Here are some numbered points:
[ 38  25 -17  99 -53  -3  23  33  24  26  66 -17] 0
[ 15 -22  80 -54  25 -55 -25 -45  -6   9 -36  -7] 1
[-46 -83  14 -69  38  53 -47   8  15   1  58   4] 2
[ -24  -82    4 -118   31   20   65  -32   -9  -23  -67  -25] 3
[ 59  63  15 110 -40 -30 -37  30 -28  25  10  26] 4
[-54  56  68  39   8  11 -23  23 -17  -7  54  -7] 5
[-15 -10 -13 -34 -12 -59  70 -22   9  32 -91  39] 6
[ 34  18 -53  57 -18 -58 -10  65  -7 -20  24 -16] 7
[  7  12  15   0  15  -1 -87  -8  62  31  81 -23] 8
[ 20  -3  11 -13  38  53  -5  28  -1  15  23 -10] 9
[  3 -28 -14 -75  -8  22  90  33  -5 -37 -79  26] 10
[  61   25  -92   34  -29 -105  127    7    0   17 -127   16] 11
[-17  17  -8  47   6  43  -8  15   1  22  22  33] 12
[-26 -26 -46  36  12   9 -26 -22  31   7  16 -14] 13
[  -7  -28    3 -105   25  -45   30   19  -10  -24  -65  -41] 14
[ -31  -53  127  -43   37  125 -108   26  -43   31   52  -31] 15
[ 86   7 -16 -12  -1 -28  86  -1 -93   6 -93 -38] 16
[-40 -31 -33  34   9   2  -4   3  80  25  46  25] 17
[ -51  -33  -43 -127   14   20   69    2    3  -23  -60   11] 18
[ 25 -29 -59  57 -58  32  24  57  -1  42 -34  59] 19
[ -3 -31   5  12   7  25 -17 -28   0  -5 -36 -36] 20
[-10  81  44  52 -40  17  -8  45  16  -4  35  28] 21
[ 80  72  31  17  -7 -14  12 -62  -5   8 -61   9] 22
[  5  -3 -42 -32  52   8 -22 -34  30 -62  13  -5] 23
[ 32  43  88 -30  -8  12  13 -96 -28  30 -62  59] 24
[-17  38  -9  28 -93   1  67  47 -10  20  35  95] 25
[-34 -34   1  40 -33  27 -42  69  20  34  81  31] 26
[ -9 -33 -15 -77   1 -49  13 -25  11  -3 -30 -14] 27
[-63  16 -19 -25 -23  25  54   6  19 -25 -18  30] 28
[ 15 -18 -26 113 -19  35  11  39   3  31 117  -5] 29
[-57  54 -15  90   6  12  14  20  42  31  40 -19] 30
[ -13   51  -22   -6    2  -26   63    1  -54  -28 -115    4] 31
[  74  -35  -29 -122  -29  -37   82   10  -74  -18 -104  -57] 32
[ 34  10 -79  56  34  -1 -22  18 -41 -57   8 -63] 33
[  3  82  57  33 -39   9 -17  37  10 -14  42  28] 34
[-15 -51 -36  17   0  48 -24  30 -53   1 -17 -37] 35
[-12  60 -43 -16 -24 -31  55   0  50 -23 -20  61] 36
[-56 -50 -22  65 -36  62   6  29  11  59  59  41] 37
[-25 -19  73  33  12  23  -6  37 -39 -21 -16 -59] 38
[ 13  16   4 -17 -33 -54  37 -24  20  28 -80  54] 39
[-20   8  24 -25 -14 -19 -25 -28  38  22  -8  18] 40
[  -5  -33  126  -51   45   91 -125   42  -59   13   47  -51] 41
[ -3 -25 -41  29   7  28  -2   2 -22  23  23 -57] 42
[-45 -25   2  -4  38   2 -14 -16  44 -24  35  20] 43
[-19  29  35 -28   6   5  -8 -46  23  12  61  26] 44
[  3  14  82 -78  16  24 -72 -54  27   9  -5  51] 45
[ 15   2  52 -18 -24 -55 -38 -24  -5   2  13  17] 46
[ 33 -43  35 -53 -45 -30 -39 -16  27  -1  17   8] 47
[ -3  55  11  43 -11  52 -20  47  19  26  32  26] 48
[-40 -79 -35   0  13  34   5  82  20 -32  58  17] 49
[-62 -16  -3  52  39  -5  10  18  25  12  -2  25] 50
[-14 -31 -17  36  -3  43 -24  16  30   0  30 -28] 51
[ 20   3 119 -38   4   0 -73   7 -44   9  57 -35] 52
[ 48  49  40 -44   4 -75 -58 -38  28  -3  30  20] 53
[ 31 -73  54 -71  66 -32 -75 -34   4 -15 103 -57] 54
[-127  -30  -86  -11   34   27   88   14    7   -9  -39   -7] 55
[-14 -36 -67  39  30  -1  66 -25  30  26 -32  20] 56
[-97 -89  -8 -53  30  56 -20  14  33 -10  56  -8] 57
[ 78  74  51 -65 -28 -82 -23 -29 -35 -11 -12 -13] 58
[-34 -48  25  41  41   0 -72  17  13  -1  40  -7] 59
[ -16    9    0  -38   21  -60   62   -2  -15    4 -123  -29] 60
[-23  12 -11 -23   3  42 -30  60  -8  18  78   7] 61
[  7 -16  38 -18 -20  72  -9  -2 -54   6  15  15] 62
[  58   37   37 -116   18   -5   45   21  -41  -25  -44  -77] 63
[ 28   2  -2 -30  -9 -37   3  13 -48 -15 -15 -49] 64
[-51   4 -74  56  -2 -60   9   1  78 -11  28  36] 65
[-34 -46   9  75   7  37 -37  22   2  50  81  12] 66
[ 18 -33  19   9  25 -18 -37 -17 -11  34  22 -25] 67
[ -5  15  -7  85  -9  51  34  35 -13  15  58  36] 68
[ -28  -44 -116   24   25  -22   10   27   25  -50   -2  -42] 69
[-37   7  -7  34  25   6 -57 -12  22  -2  28  -4] 70
[  37   -3    3   47  -37  -21   48  -31  -16   -4 -103   45] 71
[ 83  70  -4  38 -44 -86  36 -32   8 -22 -13  17] 72
[-14 -34  61 -12  23  71   4 -33  -9  -9 -27  -7] 73
[ 26  44 -11  41 -25  16   4  23  14 -17  20  31] 74
[-58  18 -80  74   2 -62  42 -13  60  28  19  14] 75
[-29  19  56  16   3  20 -19  18  -2  -3  10  -5] 76
[-46 -35 -45  43  60  14 -57 -24  21 -46  63 -57] 77
[-34 -33 -70  44 -17  20  43  30   1   0  25  34] 78
[-25  -4 -68  41   4  41  10  -8   7  -9   7   5] 79
[-46 -43  47 -12  31  63  18  -6 -36  11 -27   7] 80
[ 14  11  46 -51  12   7   5 -14  72 -20  34  39] 81
[ 96  81  30  19  -8 -66  -6 -35   7  -1 -62 -30] 82
[-33  30   7  43  15  69 -26  65  -3 -30  57   2] 83
[  3  28 -20  -7 -23 -31 -18 -16  21   0 -42   2] 84
[ 61  32 -71  66  -6 -50  10  -6 -12   4 -21   5] 85
[ 61  67 111 -48  14  89  45   0 -82 -38 -38 -18] 86
[ 120  -14 -127  -67  -14  -72  127  -11  -85  -27 -127  -54] 87
[-18 -15 -15 -49  18 -29 -17  14  59 -27   6  13] 88
[-54 -23   6  21  -5  93  -6  42   1  28  54  22] 89
[  6 -36  -3  97 -36  28  19  33  30  35 111  13] 90
[ -10  -32  -52 -119   72  -37   31  -41  -32  -86  -39  -88] 91
[  55  -20 -107 -116  -59  -83   90  -15  -15  -64  -71   -7] 92
[-33 -33 -86  71 -25 -45  30  19  42  18  29  14] 93
[-57 -21   8 -62   6  42  37   4 -37   2   7  12] 94
[  57   15   -7 -127   28  -82   50  -21  -30  -59  -34  -24] 95
[-36 -53 -35 -77  23 -56 -75 -69  42 -33   8 -32] 96
[  7   1  15 -85  -5  33  52 -33   6 -26  11  25] 97
[-24  29  17   9  -2  31 -45  28  13  33  -4  -2] 98
[-11  -2  24  44  14  15  -7  27 -36  28  41  10] 99
[-35 -31  68 -32  37  -2 -84   6  39   8 103 -15] 100
[ -5 -43  -6  31  17 -34 -46  10  12  -2  36  12] 101
[-64   0  11 -39  -2  19  23   0 -21  -1  17  18] 102
[-58 -17   3  56  51 -21   3  10  15   5  -3  13] 103
[-127  -20  -73  -20   32   36   98    9    7    7  -28   -5] 104
[-77 -60  26  90  13  12   4  29  38  85  16  26] 105
[  60   -3  -27 -124    8  -85   40  -10  -62  -55 -111  -50] 106
[  24   19  -85   12    3  -17   73   10   -2 -105  -63   -7] 107
[  2  -4   6  -1  -8 -12 -13  -4  11  23  22  19] 108
[  23   61  100  -14    9   21   18 -108  -10   39  -47   61] 109
[ 19   2 -39  86 -48 -14  37  20  14  15  64 -13] 110
[ 54  -2  -6 -94  -3   4  21  -5   1 -32  -2  -1] 111
[ 74  -6 -43  28 -28 -39  -8  12  -6   3   0   0] 112
[ 12  56  -2  28 -90  -2  60  46 -13  26  20  72] 113
[ 42  29 -30  23   2 -68  16  -1   4 -36   4  -2] 114
[-115  -19   13  -12    6   40  -57   24   -8   23   94   13] 115
[-20  -3  30   7  -8 -30 -16 -20  41 -27  63   7] 116
[  4  71 -58 -71 -20 -38 118  35 -20 -52 -84 -22] 117
[-42 -27 -55 118 -28   7   5  79   7  23  86  -4] 118
[ 15 -69 -27 -26  18  14  -4  -6 -12 -11  36  21] 119
[ -10  -28 -108    9  -26  -18   38  -34  117    6   -6   11] 120
[ 39  15   6  25 -18  -8 -19 -21 -53   4 -37  -3] 121
[-16  18 -18  51  18 -51 -66 -32  35   8  93 -18] 122
[ -1 -27 -39  71 -25   4  26  10 -20  60  -9 -11] 123
[  47   40 -100  -33   -4  -38  124   39  -76    3 -123  -37] 124
[ 19 -18   1 -78   7 -46  20 -46   3 -30 -55  15] 125
[  49  111   37    5  -52 -102  -19  -60    8   14  -40   41] 126
[ 46   4  36 -71  20   3  55 -10 -78 -21 -78 -52] 127
[  33   48   18  -84   17   30   85   -6  -64  -22 -115    0] 128
[-13  16   5  -8  35 -22 -25 -59   2  -9 -56 -36] 129
[ 37  20  32   7  41 -60  42 -49 -14 -54 -45 -19] 130
[-33 -33  54 -58   8  50 -50 -65   2  22  26 -22] 131
[  0 -11  16 -32  23  65 -17  15 -11  11  15  20] 132
[-39  29  70 -29  40 -15 -40 -39 -32  -3 -11 -30] 133
[  55  -19   10 -127   33   13   32  -51  -61  -81 -107  -80] 134
[ -3  35 -45 127  -5  -4  37  42   9  17 -27 -21] 135
[-15 -31 -57   2 -23  21  22  52  18 -34  34  22] 136
[  65  -36    7  -90  -42  -14   62  -15   10   30 -113   46] 137
[ -9  42  39 -71   8  18  -3 -71  45 -19  33  65] 138
[-47 -35  -4 -21   1  95  -3  31  -3  17  33  32] 139
[-77 -21 -30 -32  -4 -24  38  20  36   3  -6  30] 140
[ -7  14 -20  31 -11 -20  25 -26  31 -55  20  14] 141
[-68  13 -18  30 -11  37 -14  20  28  13  50  36] 142
[-21  22 -69  47  -4  29  -4  15   3   7  22  -6] 143
[ 10  41 -37  17 -42   0  20  31  13  20  16  21] 144
[-19   9   2  42   1  55 -18  30  -2  35  41  19] 145
[ 99  16  22 -79   9 -21 -11 -53   5 -34 -23 -31] 146
[-37 -14 -15  -4 -18  -9  17  -8 -38  12 -11  20] 147
[ -2 -20 -14  84  -7  26  -4  30 -42   7  -4 -34] 148
[-86  -2 -38  31   3  30  -1  35  10  25  59  24] 149
[ 98  51   4  88 -11   5 -15  -3 -74 -21 -68 -17] 150
[-10  31  26  -9  40  -5   7 -72  21 -47 -22   4] 151
[-26  39 -41 -11   9  -2  56  -8 -54 -34 -99   2] 152
[ 87  53  59 -29   7 -16  -4  -5 -52 -42  30 -51] 153
[ 70 100  17  46  -5   2  11  38 -11 -10 -53  21] 154
[-29 -13  10  80  27  -1 -61  25 -13  28  42  -5] 155
[-31 -14 -37  64 -16   2 -17  11  19   0  33  22] 156
[-48 -30  48  58  21  37 -50  21  38  36 102  27] 157
[ 28  -4  58 -24  -4  17 -74 -19 -35  32 -39 -13] 158
[-30 -45  25 -49  51  45  45 -33 -23 -23 -69 -29] 159
[-16  22   8  79  33  55  -5  11 -35 -37  -8 -35] 160
[-24  15   7  12 -33  33  24  38 -25  -1 -51 -12] 161
[-125  -24  -74  -42   10   19   96    2   16    5  -53    8] 162
[-48  21 -24  73  37  33  12  49 -49   1 -21 -12] 163
[ 43   1  11 -55 -24  -9 -30 -45   0 -15 -17   0] 164
[ 24 -10 -35  14 -46 -37 -23  -6  94  46  50  29] 165
[-11  13 -12 112 -11 -15   4  16   4  48  21   5] 166
[ 40  38  91 -82  -4  10  28 -42 -29  -4 -26  36] 167
[-47 -49  70  81  -5  32 -51  17  43  95  92  71] 168
[-26  19 -20  40 -19  33  43 -25 -23 -19 -17   7] 169
[  6  -4 -46  26  -2 -23   2  -4  18  13 -26  -5] 170
[-20 -47 -10  62  12  21 -18  16 -37  19  -7 -27] 171
[  8 -11  42 -10   3 -14 -72  44  24  30  63  10] 172
[  36   29   12   17   59 -100  -75  -45   17  -29   -5  -63] 173
[  56   66   15  -49   28    3   44    8  -97  -69 -121  -68] 174
[-55 -40 -25   7 -14   5  93  39 -27   4 -80  34] 175
[ 32  77 104 -55 -29 -24 -21 -35 -25   7  61 -25] 176
[ -5  17   7  -8   1 -10  -6   2  -9   6 -88 -22] 177
[ 21  37 -23  68 -51   2 -19  79  -4  25  43  43] 178
[ 13  19  -9  41   3   1 -43  11   9  27  12  20] 179
[ -5 -28  57  -5   0  33 -48  43   4  10  75   8] 180
[ 54 -28 -14  70  -2 -12 -24  -8  17  27 -36  -1] 181
[-57  26 -42  44  63  11 -38 -24  40 -11  58  -5] 182
[-43  -4 -31  48 -15 -41  23  11  55   3  57  19] 183
[-46 -22  -2 -29 -12  28 -12  15  28  61  21  41] 184
[  29   36   45 -115  -25   11   20  -20  -46   -8   12   -1] 185
[ -3   9  18   5 -10 -32 -67  30  26  60  22   7] 186
[ -5  18 -19  63   0 -48  23 -49  10  10 -38  -1] 187
[ 25  59  21  24  -2 -28 -45  10  -5   9  80  16] 188
[ 51  68  22 -20 -59 -63  35 -96  50  -9 -35  20] 189
[ 39  60  23  22  12 -54 -34  -9   4 -17  -7 -28] 190
[  12  -57  -58 -111   79  -31   30  -29  -32  -72   -9  -86] 191
[  1   1 -15 -12  -3 -55 -46  -6 -33 -39 -29 -38] 192
[ 53  17 -22  -5   9 -63  17   7  15 -26   8  -5] 193
[  27   26   39  -61   24  -45   43  -28  -13   12 -123  -19] 194
[-105  -91  -57  -24   47   14  -11  -50   33  -14   -5   18] 195
[ 64  48  59 -66  -5  22 -69  80  11 -28  52 -32] 196
[ -26  -22  -43  -75   37  -22  117  -34  -17    6 -104   -9] 197
[-13 -26 -40  17  -9  12  -9  15 -32  30  33 -61] 198
[-21   2 -12  90  18  43 -55  45  11  15  90 -26] 199
[ 16  14   5  62  34  27 -30 -11 -20  30 -11  -7] 200
[ 70  40 -15  24 -32 -73  37 -28  -9 -49 -37  11] 201
[-16  23   6  -5   1  60  24   7 -25 -36 -11   4] 202
[ -8 -16  44 -65  -8  18   4 -22 -23  -5   0 -22] 203
[-53 -44  31 -38  -2  74 -32  58 -19  34  53   4] 204
[  18   68   89   38   20    0  -51   -5 -102   -4   60  -49] 205
[ -1  14 -53  36  -2 -14 -15   5  55  26 -12  11] 206
[-21  10 -67  70  11  19 -22   1  23  -7 -13  11] 207
[-44  24 -31  75 -14 -85  -6 -15  31   5 -11  22] 208
[ 32   2  25 -24   0 -17  -1 -18 -13 -16 -49 -15] 209
[-46   8  39  62   0  23 -39  18  30  24  80  18] 210
[ 32  -3  16  42 -24 -43 -25 -81  34  38 -35  36] 211
[-79 -47   2  62  26  82 -37  26 -28  59  82 -18] 212
[ 15  40  24  16 -23 -41  41 -33  37 -22   1  29] 213
[-34  34  47   7  34  48 -52   4  38 -15  58  10] 214
[-66 -21 -61  45  42 -38 -61 -18  32 -31  68 -35] 215
[-30 -23  -6 -86  13  30 115  17  34 -34 -86  41] 216
[ -45  -62  -11 -127   78    0   26  -53  -34  -46  -79  -45] 217
[  38   75  -27   82  -38 -111   47  -13   53  -17   13   38] 218
[ 56 104  33  45 -43  21  47  -8  17  -8 -54  57] 219
[  1   0 -18 -30  -7 -43  -4 -41  75   6  33  20] 220
[-63 -47  52  18  52  36 -63   8  50   0  59   7] 221
[  6   4  15  16 -27   4 -32 -16 -13  23   1  -7] 222
[-25   5  14  97  38   9  -5  12  41  -8  55  11] 223
[ 33  89 -17 -18 -50 -18 -33 -17 -12 -34 -46 -19] 224
[ 22  34  12 -72  10 -26   1 -38  15 -23 -15  16] 225
[ 10  31   4 -29 -76  17  -2  33  18  34  -3   3] 226
[-11  22  14   5  39 -35 -12 -48  -5  -5 -77 -31] 227
[ 10 -18 -58  74   9 -65  -1  -9  97  -2  11  19] 228
[-31  38 -19  58 -45 -30  -6  70  54  -2  93 -24] 229
[ -3  25  22  69 -22  51 -31  70   3  24  62  29] 230
[-65 -51  14  29  11  28 -56  12  -5  63  54  25] 231
[ 39  69   7 -18 -60 -68  43 -92  35 -12 -18  29] 232
[-37 -14  49 127  -5  93 -12  21 -15 101   8  46] 233
[-27  11 -23  61 -23  32 -19  18   3 -23 -10  16] 234
[-31 -32 -61  33 -22  33  55  32  18  12  11  44] 235
[  2 -65 -31 -17  37  20 -79 -30   2   0  64 -34] 236
[  4 -54 119 -16  21  45 -70 -62 -59  28  -2   1] 237
[-45 -19  -5 -64 -17 -31  50 -65  67   9  -8  37] 238
[ 56  83   6  43  -5 -49 -37 -41 -37 -33 -17 -25] 239
[127  93  32  -2 -72 -27  45 -45 -66   4 -95  32] 240
[ 69  83 -10 -46 -38 -43  76   4  15 -27 -44  29] 241
[ 19 -53 -49  23   7 -32  10  16   4   1 -35 -26] 242
[127  88  58 -84 -25  -6 -70   4 -96 -41  -6 -60] 243
[-29 -32 -37  10  -9  27   8  -6  23  43  19  33] 244
[ 69  66  16   6  52 -55 -59   5  -1 -34 -12 -70] 245
[-63 -38 -37   6   2  65  31  -3  -6  12 -13  22] 246
[-18 -38 -96 -41 -11  -6  23  12  24 -30  -8   1] 247
[-28 -34   3   0  11  41 -11   2  -2  11 -19 -42] 248
[ 24 -10  -7 -73 -23 -12  45 -10  -7 -29 -45 -18] 249
[ 22 -21 -58  99 -20 -35   4  22  16  30  27  -4] 250
[   4   -3   11 -127   55   -8   47  -36  -29  -50  -25  -57] 251
[  10   12   -4 -106  -18   -4   45  -18  -12  -58   21   16] 252
[-11 -40 -16  89   3 -16  -4  42  38   5  58 -13] 253
[ 39   6  -4 -74  16 -34 -21 -41  -8 -34 -44 -38] 254
[-11 -11   1  70  13 -15 -27 -40   0  24 -13 -16] 255
[-36  36  45  32 -19  11  -7  27   6  -2   4  36] 256
[ 24 -35  -4  29  10  23  25 -30  17  26 -32  34] 257
[ 90  -1 -23 -12 -35 -30 -12  21  -5   0  20   1] 258
[-63 -17 -18  24  39 -34   0  15  16 -11  18  -5] 259
[ 30 -24  17 -11 -42 -31  12  60 -66  -6   0 -23] 260
[-17 -21 -50  40   8   6   8  13   9  -5 -27  23] 261
[-37  -8  -7 109  -1   5  -6  39 -18  20  69  17] 262
[ 28  33  -4  60 -48 -25  34  32 -48  -6  10   0] 263
[-13 -22   3 -11  -9   3  -6   6  23  33  20  14] 264
[ 30   4 -10  29   0 -35 -38  -4 -36 -25  12 -67] 265
[ 72 107  50  -9 -43 -22  34 -29 -24   0  -5 -12] 266
[ 25  21  87  27  12 -27 -88 -42 -24  32  35  11] 267
New points follow, each followed by the numbers of its three nearest points above, smallest number first.
[  40    7   46   35  -18    0   56  -21  -25    9 -109   45] 22 39 71
[ 26  25   6  19  -8 -21 -80  -7 -60 -30   0 -56] 121 192 265
[-11  12  33 -28   0  12 -26 -41  -2  10  67  -1] 44 108 116
[-34 -30 -19 -69  15 -61 -66 -49  43 -20   8 -31] 27 88 96
[  90  127   47   -1  -51 -127  -12  -66  -15    0  -31    8] 58 82 126
[  7  10   1 -29  14  43  41   1 -40 -31 -22  -4] 94 161 202
[ 25  39  33  42 -21 -50  32 -33  13 -10 -25   7] 187 201 213
[ -1  37  61 -84   2  20   0 -63  60 -18  33  63] 44 81 138
[ 17   4   3 -92  19 -28 -41 -56 -16 -20 -43  -6] 164 225 254
[ 21 -14  15  29 -13 -42  -9 -70  26  41 -42  44] 187 211 257
[-28 -49 -49 -15   5 -37  22 -32 -17   1 -28  26] 27 147 170
[119  78  39  -2 -91   5  25 -43 -67   1 -58  37] 22 240 266
[ -2  12  32 -11  -1  -5  10  -4 -20  21 -85 -20] 177 209 227
[-56 -41  11 -48  61 -20  55 -23 -18   2 -70 -24] 60 159 197
[ -5  -5  -2 123  -4 -20   3  13  -3  42 -21  19] 123 135 166
[ 41 -38 -46  85 -21 -12 -10  -3  14  13 -30  14] 170 181 250
[ 27  46   6 -42 -67  20   3  24 -13  17  -6   7] 144 222 226
[  7 -31 -14  -2  12 -21 -47   0  19  -2  54   2] 67 101 108
[ 36  77  34  20  11 -33  -9   2  16  -5 -15 -26] 82 190 239
[ 36 -76  63 -73  81 -21 -69  -9   5 -29  98 -80] 54 100 236
[ 12  26   8  42  -6 -46   2 -34 -10  15 -47  45] 84 187 211
[-48 -32  17 -47  17  11 -66  30  47  19  95   2] 100 172 180
[127  62  47  -7 -67  -6  29 -38 -47  -1 -57  28] 22 240 266
[ -1  55  61 -78   8  20  -3 -66  48 -27  34  54] 44 81 138
[-45  13 -40 -10  -4  24  84 -33  26 -27 -16  44] 28 36 169
[ 38  52 109  27  24  12 -44  -2 -68 -24 -17 -31] 38 153 205
[ 29  21  42  70 -29  23 -59  43   4  35  67  -4] 48 210 230
[-42 -37  28  64  -7  39 -21  18  38  84  83  73] 66 157 168
[ -60  -43   17 -107   77   55  -62  -24   36   -6   57   -6] 2 57 131
[-54  -9 -44  46  24 -39 -11   2  21  -6  30  14] 103 156 259
[ 13  24  27  20 -42 -19 -36 -22 -25  15  -9  -4] 46 121 222
[-13 -17  20   3  14 -27  -7 -31  59 -25  63  -8] 43 116 220
[-40 -17   9   5  37  22  -7 -24  31 -22  41   2] 43 70 116
[ 36  42 -48  45 -24 -57 -17  64  17 -16  67 -13] 7 178 229
[-72 -32 -22  -5   1  71  23   3  -4  19 -33  30] 80 139 246
[ 19  -8  42 -17 -25 -39 -20 -25   2  17  13  21] 40 46 108
[-19 -18 -35 -27  49   5 -18 -21  22 -49  16  14] 23 43 88
[ -15  -84   -2 -107   47   25   65  -32  -21  -38  -49  -29] 3 159 217
[ 34 -16  -2 -86   3 -36  29 -51   3 -33 -52  -2] 125 249 254
[  72    2   -7 -112   -6    1   45    5   32  -29    8    1] 97 111 252
[ 53  31 -79  31  -5 -56   4   2   4  -9 -19  11] 85 112 114
[127  76  41   4 -73 -18  27 -39 -42   3 -68  17] 22 240 266
[ -7   0  23 -68 -15  18  36 -18 -18 -30 -64  10] 203 209 249
[127  77  59 -87 -21   8 -67  12 -67 -57  -6 -59] 58 153 243
[ 51 127  58  10 -58 -62  -2 -15 -39  16 -33 -25] 82 126 266
[  7 -23 -21  93  14  28  -5  59 -31  11  10 -48] 42 148 171
[-30 -30 -12 -54  -2 -24  -1  55  50 -43  78 -26] 49 88 136
[ 22  54 -27  57 -53 -17 -20  79  37  -2  61  37] 74 178 229
[ 127  -22 -127  -70  -15  -65  127  -11  -79  -23 -127  -70] 32 87 124
[  -1  -46   14 -127   10   48   46  -31  -15   31 -103  -21] 3 18 159
[  51   19   43 -127   -7   44   15   -1  -48  -26   -7   10] 111 167 185
[-73 -53  34 110   6   2 -11  29   9  69   6  38] 50 66 105
[ 19   7  61 -41 -30   9 -56 -30 -53  16 -44  12] 158 164 209
[ 54  35 -45 -14 -33 -29   8   5 -44 -38 -19 -30] 64 114 224
[-63  -6  23 -52  60 -15  46 -21 -10   4 -65 -21] 14 60 159
[  63   49   49 -127  -20    6   25  -15  -24  -21   10    1] 111 167 185
[-18  68 -32  -1 -29 -44  40 -12  49 -28 -25  72] 36 141 213
[ 46 -13 -31  51 -42  18  89  21  11  25 -46  55] 19 71 257
[  4   4  68 -76  27  37 -57 -54  32  -6  -4  46] 45 81 138
[-65 -40 -38  47  -4 -39  37  29  70  -5  85   6] 17 93 183
[ 66  61   2  95 -14  -6 -34  52 -21  29  43  10] 0 4 178
[  57   38   69  -27   -5   37 -113   78  -14  -16   84  -38] 52 180 196
[ -54  -41  -71 -127   24  -22   58  -25   21  -18  -65   13] 3 18 197
[  36   26    0  -56   21   10   35   -9  -84  -74 -127  -78] 127 134 174
[ 44  74 -42 -44 -69 -28  64  28 -29   0 -21  25] 113 144 241
[-14 -22  13  57  31  -6 -48   1 -22  13  35 -10] 59 101 155
[ 49  25 -53  78  14 -16  -4  18 -30 -49  14 -49] 7 33 265
[-24 -35 -25  40  -7  13  -8  23  -1  23 -24  25] 234 244 261
[-50 -14   4  66  30  -7 -74  -1 -33  16  22  -4] 59 70 155
[-12 -28 -32  46  -7  41 -18  14  28  -1  23 -35] 13 42 51
[-72 -74 -44 -42  71  16  -4 -41  64 -17  20  -5] 43 57 195
[-23 -62   5  94  29  38 -48   3  -6  59  75  15] 66 155 231
[-10  16  42  -5 -15  -1 -24 -37  25  22 -11  32] 40 108 222
[ 21  25  -1   8  65 -90 -91 -41   9 -32   5 -73] 173 190 245
[-30 -24  61 -45  43  21 -76   2   4 -11  96 -27] 100 180 221
[ 47  94  88 -35   7  80  37 -17 -69 -29 -71  -9] 86 128 167
[-39 -42   6  25  -6  -8 -28   7  88   3  77  41] 17 43 116
[-19   8 -69  87  31  61  37  31 -78 -29 -35 -25] 148 160 163
[ 32  67 -40 -55 -17 -30 126  46 -45 -54 -82 -16] 31 117 124
[-65 -33  11 -54  55 -15  58 -15  -8  -2 -53 -15] 3 14 159
[ -78  -29  -55 -114   26   46   83    5   -8  -15  -80    3] 18 162 216
[  6  38 -28  68 -10  20  38 -29 -18 -45 -52 -15] 169 187 234
[  8  -8  80 -21   2  32   1 -40  -2 -11 -35  14] 73 203 209
[-57 -44  -4  66  38  72 -20  52 -18  47  82 -30] 66 199 212
[ 26 -42 -44   5  13 -11  10  17  -6   3 -51 -13] 170 242 261
[-28 -13  13 -35  40  25  30 -26 -26 -23 -74 -17] 80 159 177
[  0  -5   7 -56  56  16  23 -48 -15 -43 -62 -38] 159 251 254
[  65  -40    6 -103  -46  -15   81  -28   16   39 -108   40] 6 39 137
[-50  37 -13  95  -4   0   5  37  34  36  54  19] 30 166 262
[-18 -26  34 127 -17  74  15  23  -8  82   6  56] 37 68 233
[  9 -30  76 -50  26 -39 -30 -23 -18  12 -37 -25] 1 133 209
[  47   97   -4   91  -65 -105   23  -17   36  -14    6   66] 72 126 218
[ 14 -10 -13 -81  -4  19  96  25   6 -32 -73  17] 10 216 249
[-22 -33  68 -43   6  11 -70 -43   6  26  41 -18] 67 100 131
[  5  35  -2 -78 -10 -58  66   7 -35 -24 -40 -11] 14 95 249
[-57 -14 -71  -2  10  28  20 -41  94 -10  51  52] 17 43 244
[-32 -14 -22  41   1  18 -18  10   8  -3  37   9] 12 51 156
[-11 -12  18 -26  25 -15  -2 -76  11 -23  -9  33] 40 151 225
[ -5   9 -21  40  -6 -23  35 -16  42 -51  -6  21] 114 141 213
[ 51  52 -49 -60 -60 -27  55  25 -14 -17 -29  11] 111 241 249
[-44 -56 -61  -4 -16  50  28  38  19 -30  17 -28] 49 136 247
[-41 -18 -63  37  30 -36 -62   6  37 -16  77 -23] 77 122 215
[-33 -17  11  58  20  -8 -84  26 -39  24  39 -23] 59 99 155
[-56 -19 -49  27   2  33  13 -19  39  29   0  43] 79 244 246
[-19 -20  45  -9   1  41 -12  43  13  24  70   9] 61 180 204
[-72 -78  61 -41   8  95 -40  75 -24  32  80   2] 2 139 204
[ 46   6  -2 -35 -15 -34  10  20 -42 -42 -29 -47] 64 192 209
[ 16  12 -32  41 -49  -8 -19  74   2  16  46  24] 74 144 178
[ -1 -30  33   0  -7  30 -21  49   3   7  72  18] 61 172 180
[-50 -24 -46  16   5   6 102  24 -33   6 -92  20] 31 152 175
[-11 -38 -59 -78  30 -11  51  29 -26 -60 -91 -56] 14 91 249
[-69 -52  -3  80  19  81 -44  42 -30  58  87 -18] 66 212 231
[ 34 -39  -7 -52 -20  14  44  -6   3   8 -22 -18] 111 203 249
[-33 -21  15 -34  44  32  43 -38 -33 -19 -55 -14] 73 80 159
[ 66  54   4  33   3 -43 -61  12 -10  -1  70 -16] 188 190 265
[-11   6  15 -14  14  14 -98  -7  52  37  93 -34] 8 100 172
[-17 -38 -72 113 -20 -43 -26   5 -15  30  18 -27] 123 166 250
[-57 -83 -29  18  51  85  47 -12 -16  -8 -32   0] 80 159 246
